In the data rows, the value 50 means zero.
Here are some points, each followed by its number:
tensor([56, 63, 64, 67, 39, 29, 54, 62, 53, 41, 38, 83]) 0
tensor([46, 55, 38, 62, 53, 68, 50, 49, 50, 39, 62, 42]) 1
tensor([68, 43, 48, 52, 48, 54, 51, 37, 63, 51, 37, 24]) 2
tensor([35, 40, 44, 59, 40, 80, 37, 37, 67, 55, 17, 30]) 3
tensor([36, 51, 49, 49, 53, 63, 64, 22, 55, 42, 68, 39]) 4
tensor([51, 65, 42, 62, 85, 38, 52, 65, 55, 40, 63, 56]) 5
tensor([51, 58, 51, 57, 32, 35, 72, 60, 48, 43, 84, 57]) 6
tensor([80, 44, 42, 55, 39, 35, 38, 39, 71, 59, 31, 18]) 7
tensor([33, 64, 57, 83, 49, 71, 51, 34, 58, 59, 38, 43]) 8
tensor([51, 24, 51, 68, 48, 61, 37, 61, 41, 49, 50, 41]) 9
tensor([39, 42, 63, 38, 66, 52, 50, 83, 30, 63, 56, 64]) 10
tensor([35, 51, 49, 49, 54, 62, 62, 21, 55, 42, 68, 38]) 11
tensor([31, 59, 41, 39, 56, 68, 67, 16, 37, 43, 80, 40]) 12
tensor([62, 31, 40, 50, 67, 56, 40, 53, 42, 64, 51, 61]) 13
tensor([71, 45, 33, 49, 51, 61, 36, 56, 39, 59, 57, 48]) 14
tensor([71, 45, 35, 50, 52, 62, 37, 56, 39, 57, 57, 47]) 15
tensor([50, 52, 49, 47, 68, 38, 55, 41, 63, 25, 53, 63]) 16
tensor([37, 59, 57, 50, 85, 57, 49, 41, 72, 63, 31, 35]) 17
tensor([53, 25, 50, 67, 46, 62, 37, 60, 40, 51, 51, 42]) 18
tensor([51, 55, 39, 41, 53, 48, 68, 46, 63, 37, 49, 62]) 19
tensor([50, 37, 39, 54, 41, 62, 23, 61, 51, 53, 50, 48]) 20
tensor([37, 34, 58, 43, 47, 56, 85, 49, 36, 52, 57, 70]) 21
tensor([58, 32, 42, 37, 43, 70, 19, 65, 39, 55, 36, 39]) 22
tensor([63, 40, 37, 52, 61, 50, 24, 40, 70, 56, 47, 51]) 23
tensor([63, 41, 42, 84, 63, 54, 32, 54, 39, 64, 50, 67]) 24
tensor([38, 64, 52, 69, 54, 49, 43, 22, 55, 63, 48, 36]) 25
tensor([42, 82, 19, 69, 59, 36, 42, 35, 57, 39, 65, 40]) 26
tensor([51, 51, 49, 46, 68, 38, 55, 40, 63, 24, 54, 63]) 27
tensor([53, 49, 42, 50, 39, 68, 53, 48, 62, 54, 23, 36]) 28
tensor([49, 38, 40, 54, 42, 62, 25, 61, 50, 53, 50, 47]) 29
tensor([31, 60, 40, 37, 54, 69, 67, 16, 37, 44, 81, 40]) 30
tensor([38, 51, 55, 30, 56, 66, 64, 37, 42, 52, 63, 84]) 31
tensor([68, 41, 33, 55, 66, 59, 19, 41, 82, 37, 39, 37]) 32
tensor([49, 37, 40, 54, 43, 62, 24, 60, 50, 54, 50, 47]) 33
tensor([66, 55, 51, 52, 39, 38, 65, 54, 62, 30, 83, 64]) 34
tensor([42, 70, 25, 62, 51, 54, 40, 50, 54, 49, 61, 47]) 35
tensor([50, 53, 63, 61, 23, 38, 42, 52, 48, 69, 36, 49]) 36
New points follow, each followed by the number of its nearest point above by angle, seen from the average point of the numbered points.
tensor([50, 56, 40, 42, 55, 49, 70, 46, 64, 37, 48, 62]) 19
tensor([62, 31, 40, 50, 66, 56, 40, 52, 42, 64, 51, 62]) 13
tensor([49, 52, 64, 62, 24, 38, 44, 53, 49, 69, 36, 49]) 36
tensor([68, 43, 49, 52, 50, 54, 52, 38, 64, 50, 35, 23]) 2
tensor([50, 55, 39, 42, 54, 48, 69, 45, 64, 37, 51, 62]) 19
tensor([40, 71, 82, 35, 38, 30, 55, 65, 43, 18, 37, 59]) 0
tensor([61, 40, 37, 53, 63, 49, 25, 41, 70, 55, 46, 51]) 23
tensor([53, 52, 63, 62, 36, 49, 48, 67, 43, 55, 23, 38]) 36
tensor([68, 44, 48, 53, 50, 53, 53, 37, 64, 51, 35, 23]) 2
tensor([47, 51, 44, 57, 56, 84, 38, 54, 71, 34, 63, 51]) 1
tensor([69, 43, 48, 52, 48, 54, 51, 37, 63, 50, 36, 23]) 2
tensor([50, 37, 86, 38, 57, 51, 34, 70, 44, 62, 47, 58]) 10
tensor([62, 31, 39, 50, 66, 55, 40, 52, 42, 64, 51, 62]) 13
tensor([22, 55, 63, 36, 63, 41, 51, 37, 49, 51, 52, 68]) 31
tensor([64, 55, 51, 52, 39, 38, 64, 54, 63, 31, 82, 64]) 34
tensor([39, 38, 32, 66, 55, 80, 40, 34, 60, 40, 68, 42]) 1
tensor([47, 56, 38, 62, 53, 68, 51, 49, 51, 39, 62, 42]) 1
tensor([62, 40, 42, 84, 63, 53, 31, 55, 40, 64, 50, 67]) 24
tensor([68, 43, 49, 53, 50, 54, 52, 37, 63, 50, 35, 24]) 2
tensor([54, 49, 43, 50, 39, 69, 52, 48, 61, 53, 23, 35]) 28
tensor([48, 40, 54, 35, 48, 51, 70, 53, 25, 43, 61, 49]) 21
tensor([57, 64, 63, 65, 38, 29, 55, 62, 53, 41, 39, 84]) 0
tensor([31, 64, 57, 85, 51, 71, 53, 33, 58, 58, 37, 43]) 8
tensor([68, 43, 49, 53, 50, 54, 52, 38, 63, 49, 36, 23]) 2
tensor([63, 39, 43, 83, 63, 53, 31, 55, 39, 63, 50, 66]) 24
tensor([62, 40, 42, 84, 63, 54, 31, 55, 39, 63, 50, 67]) 24
tensor([50, 40, 53, 35, 46, 50, 69, 53, 23, 43, 63, 50]) 21
tensor([38, 68, 38, 36, 81, 55, 41, 29, 60, 70, 39, 18]) 17
tensor([39, 51, 54, 29, 55, 66, 63, 37, 42, 53, 65, 84]) 31
tensor([32, 63, 57, 83, 50, 70, 53, 34, 58, 58, 37, 43]) 8
tensor([57, 37, 70, 67, 18, 40, 44, 35, 41, 81, 30, 38]) 36
tensor([59, 38, 70, 65, 16, 39, 44, 35, 41, 82, 32, 39]) 36
tensor([40, 37, 31, 66, 54, 80, 39, 34, 60, 41, 70, 43]) 1
tensor([52, 64, 41, 62, 83, 38, 51, 65, 54, 39, 64, 56]) 5
tensor([48, 56, 37, 61, 53, 68, 50, 49, 50, 40, 63, 42]) 1
tensor([53, 48, 43, 50, 40, 68, 52, 48, 63, 53, 22, 35]) 28
tensor([38, 41, 56, 31, 41, 36, 82, 36, 19, 43, 65, 58]) 21
tensor([68, 41, 33, 55, 66, 58, 19, 41, 81, 37, 39, 35]) 32
tensor([46, 51, 45, 58, 58, 83, 39, 55, 72, 33, 61, 52]) 1
tensor([56, 64, 64, 66, 38, 29, 54, 61, 53, 42, 39, 85]) 0
tensor([35, 58, 53, 32, 71, 57, 63, 42, 85, 48, 49, 37]) 17
tensor([68, 41, 60, 43, 18, 30, 68, 54, 38, 38, 39, 81]) 0
tensor([52, 52, 63, 63, 36, 48, 49, 67, 42, 55, 22, 39]) 36
tensor([35, 59, 53, 33, 71, 57, 64, 42, 85, 47, 49, 38]) 17
tensor([39, 39, 60, 17, 43, 36, 38, 79, 32, 41, 69, 55]) 10
tensor([38, 64, 52, 68, 54, 49, 43, 22, 54, 62, 48, 36]) 25
tensor([50, 64, 42, 63, 84, 38, 51, 65, 54, 39, 63, 56]) 5
tensor([49, 52, 64, 61, 23, 38, 43, 53, 48, 68, 35, 49]) 36
tensor([35, 41, 43, 59, 40, 80, 38, 37, 67, 56, 16, 31]) 3
tensor([62, 41, 37, 53, 62, 49, 25, 40, 69, 55, 46, 51]) 23
tensor([51, 60, 51, 57, 33, 35, 72, 61, 48, 43, 84, 57]) 6
tensor([46, 55, 38, 61, 53, 68, 50, 50, 51, 39, 62, 42]) 1
tensor([53, 48, 44, 50, 39, 68, 52, 47, 63, 52, 23, 36]) 28
tensor([49, 52, 64, 62, 23, 39, 44, 53, 48, 69, 36, 48]) 36
tensor([58, 33, 41, 36, 43, 68, 19, 65, 39, 56, 36, 40]) 22
tensor([46, 51, 44, 58, 58, 84, 39, 55, 71, 33, 62, 52]) 1
tensor([47, 51, 44, 58, 57, 83, 39, 56, 72, 33, 62, 51]) 1
tensor([47, 55, 38, 62, 53, 67, 50, 49, 51, 39, 62, 41]) 1
tensor([47, 56, 37, 62, 52, 68, 49, 50, 50, 41, 63, 42]) 1
tensor([39, 40, 60, 17, 43, 35, 38, 80, 32, 40, 69, 55]) 10
tensor([52, 53, 62, 63, 37, 49, 49, 68, 42, 55, 22, 38]) 36
tensor([61, 41, 37, 53, 62, 49, 25, 41, 69, 54, 45, 50]) 23
tensor([39, 39, 60, 17, 43, 35, 37, 80, 32, 40, 69, 55]) 10
tensor([38, 58, 53, 84, 51, 62, 67, 38, 65, 54, 40, 29]) 8
tensor([38, 51, 55, 29, 57, 66, 63, 37, 42, 51, 63, 84]) 31
tensor([38, 64, 52, 68, 55, 49, 42, 22, 54, 62, 49, 36]) 25
tensor([22, 56, 63, 36, 64, 42, 51, 37, 50, 52, 52, 69]) 31
tensor([38, 64, 52, 69, 55, 49, 43, 22, 53, 63, 49, 36]) 25
tensor([51, 54, 40, 41, 54, 49, 69, 46, 63, 37, 50, 63]) 19
tensor([55, 64, 63, 67, 40, 29, 55, 62, 52, 42, 38, 84]) 0
tensor([38, 52, 54, 30, 57, 66, 64, 37, 42, 52, 63, 84]) 31
tensor([57, 32, 42, 36, 43, 68, 19, 65, 40, 55, 35, 40]) 22
tensor([46, 56, 37, 62, 53, 68, 51, 49, 50, 40, 61, 42]) 1
